Small tables with named rows and columns. After each table, cells are looked up by row and column.

Table Luva
	Mono	Tok	Vamav
Vor	0.000	3.102	-3.700
Numukad	-0.800	0.982	0.144
Vame	-3.310	1.746	4.315
Lon	-4.171	0.344	-2.219
Baf	2.708	1.648	-7.181
Kidobup	1.125	5.589	8.440
Von	0.461	-1.043	7.152
Minid	4.330	5.610	-0.033
Seluvo	2.264	4.259	0.081
Ked	-3.592	-2.632	4.911
Nit	6.662	6.903	2.048
Poz	0.083	-5.702	5.642
Kerader	0.984	4.136	6.839
Lufe	2.350	3.622	3.594

Nit, Mono => 6.662
Vame, Vamav => 4.315
Kerader, Tok => 4.136
Baf, Vamav => -7.181
Minid, Vamav => -0.033
Kidobup, Vamav => 8.440
Numukad, Mono => -0.800
Vor, Vamav => -3.700
Von, Vamav => 7.152
Von, Tok => -1.043
Kerader, Vamav => 6.839
Lon, Tok => 0.344
Poz, Tok => -5.702
Nit, Vamav => 2.048

Digit =
|  | Nabi | Malon | Nas |
|---|---|---|---|
| Fod | -3.6 | 8.0 | -3.7 |
| Tobonik | -1.3 | 2.1 | 6.5 |
| Fava | 0.7 | 4.2 | 1.6 |
| Kog | 1.2 | 6.5 | -1.1 |
| Ragibe | -5.7 | 7.7 | -1.7 |

Nabi of Fod is -3.6
Nas of Fod is -3.7
Malon of Ragibe is 7.7
Nas of Ragibe is -1.7
Malon of Kog is 6.5
Nabi of Fava is 0.7
Nabi of Tobonik is -1.3
Nas of Tobonik is 6.5
Nas of Kog is -1.1
Nabi of Kog is 1.2
Malon of Fava is 4.2
Nas of Fava is 1.6
Nabi of Ragibe is -5.7
Malon of Fod is 8.0
Malon of Tobonik is 2.1
Which row has the largest Nabi? Kog

Dibegi =
,Sivo,Zodol,Nofile,Tur,Pubogum,Tero,Vuridim,Lodasad
Zodof,2.953,7.157,3.031,2.638,-2.557,2.358,-2.433,1.507
Rame,2.796,7.064,3.472,2.860,-3.173,1.990,-3.174,1.357
Tet,2.865,7.154,3.224,2.717,-2.815,2.237,-2.721,1.446
Nit,2.558,-0.381,-0.509,0.452,-4.544,-1.694,0.193,4.329
Pur,-0.448,5.292,5.424,-0.001,1.767,-3.353,-5.515,1.602
Gug,-1.491,-1.807,-4.340,-3.724,3.804,2.548,1.283,0.731
Vel,-1.493,-2.216,-4.482,-3.436,3.409,3.399,1.039,1.463
Nav,-2.661,-3.014,2.572,-2.926,-0.903,0.834,-4.543,-2.732
Komiduz,-0.709,-0.816,-1.618,2.204,-1.172,0.582,5.327,4.916
Pel,4.244,-0.205,-0.141,1.132,-2.567,-1.181,-1.598,2.799

Nofile of Zodof: 3.031
Pubogum of Zodof: -2.557
Lodasad of Komiduz: 4.916
Nofile of Nav: 2.572
Tur of Nit: 0.452
Vuridim of Gug: 1.283
Pubogum of Vel: 3.409
Tero of Pur: -3.353
Zodol of Tet: 7.154
Sivo of Komiduz: -0.709
Vuridim of Komiduz: 5.327
Pubogum of Gug: 3.804
Nofile of Tet: 3.224
Tero of Tet: 2.237
Zodol of Gug: -1.807
Tur of Tet: 2.717
Lodasad of Tet: 1.446
Tero of Gug: 2.548
Pubogum of Rame: -3.173
Zodol of Nit: -0.381
Row with the largest Nofile: Pur

Table Mesefak
         Sonez    Sep    Suf    Fom  Doved    Zim  Turas    Dal
Gopuvin  53560  51776  54616  56185  51563  51556  55355  56172
Ros      50196  44951  52507  52151  46294  53490  57918  53287
Kon      48104  49726  55625  56369  50091  52677  52835  54045
Dez      50043  45428  56226  54071  48464  40552  48502  61025
Sotufep  48292  57147  34372  52719  41711  51725  56006  59334
Vusipu   61782  40126  69106  40479  27579  68941  68302  56284
Mir      60645  62485  33475  60384  29371  41997  77100  58685
Gagi     29774  46325  58214  59136  59537  56099  64380  34123
Notet    59657  59345  37115  66331  40542  45580  86003  52186
Suze     39533  54222  43100  55814  39440  51155  44862  51263
Vefituf  51619  55817  59389  74433  56462  24514  52170  77920
Datu     49927  54967  54183  67321  58450  43140  50151  73313
Sel      48684  46054  52661  56792  47035  52233  50876  57709
Kun      52625  40855  52511  45249  52693  51895  50085  68463

What is the Zim of Sotufep in Mesefak? 51725
What is the Zim of Notet in Mesefak? 45580
What is the Zim of Suze in Mesefak? 51155
What is the Turas of Notet in Mesefak? 86003
What is the Sonez of Kon in Mesefak? 48104
What is the Suf of Gopuvin in Mesefak? 54616
What is the Sonez of Gagi in Mesefak? 29774
What is the Suf of Ros in Mesefak? 52507
What is the Dal of Kun in Mesefak? 68463
What is the Doved of Vusipu in Mesefak? 27579
What is the Zim of Vefituf in Mesefak? 24514
What is the Dal of Mir in Mesefak? 58685
What is the Sonez of Dez in Mesefak? 50043
Which row has the largest Sep? Mir

Zogo =
         Por  Sasusut  Limodu  Ditav  Keke  Tiko  Dup
Gedodi    46      108     151    114    48    86  205
Tas       93       31      90    155   118   118  160
Gov       97       72     102    155   137   110   81
Ralore    69       91     122    153   118   102   93
Vek      125      143     119     76    81   115  162
Gizib    142       87      81    134   160   129   69
Dakerul  117       73     105     92    71   122  239

Tas, Keke: 118
Gizib, Ditav: 134
Gedodi, Sasusut: 108
Ralore, Keke: 118
Gedodi, Tiko: 86
Gov, Limodu: 102
Tas, Dup: 160
Gov, Sasusut: 72
Vek, Keke: 81
Dakerul, Tiko: 122
Gedodi, Keke: 48
Gedodi, Limodu: 151
Vek, Tiko: 115

Fite =
|  | Ded | Vafalof | Gezimu |
|---|---|---|---|
| Lenuf | 6.3 | -7.4 | -5.5 |
| Zegaz | 1.1 | -2.1 | -2.5 |
| Riz | 1.4 | -6.8 | -0.3 |
| Vinogaf | -3.0 | -7.8 | -6.9 |
| Rasi | 5.7 | -6.4 | -2.4 |
| Pugaval | 4.3 | 2.2 | -1.7 |
| Baligo | 4.9 | -1.0 | -3.7 |
| Nul | 7.0 | 2.6 | 5.7 |
| Zela | 2.6 | -3.0 | -1.4 |
| Kuzuzi | 7.3 | 0.0 | 3.3 |

Vafalof of Kuzuzi is 0.0
Gezimu of Kuzuzi is 3.3
Ded of Kuzuzi is 7.3
Ded of Pugaval is 4.3
Gezimu of Pugaval is -1.7
Vafalof of Vinogaf is -7.8
Gezimu of Lenuf is -5.5
Ded of Rasi is 5.7
Vafalof of Zegaz is -2.1
Gezimu of Zegaz is -2.5
Row with the largest Vafalof: Nul

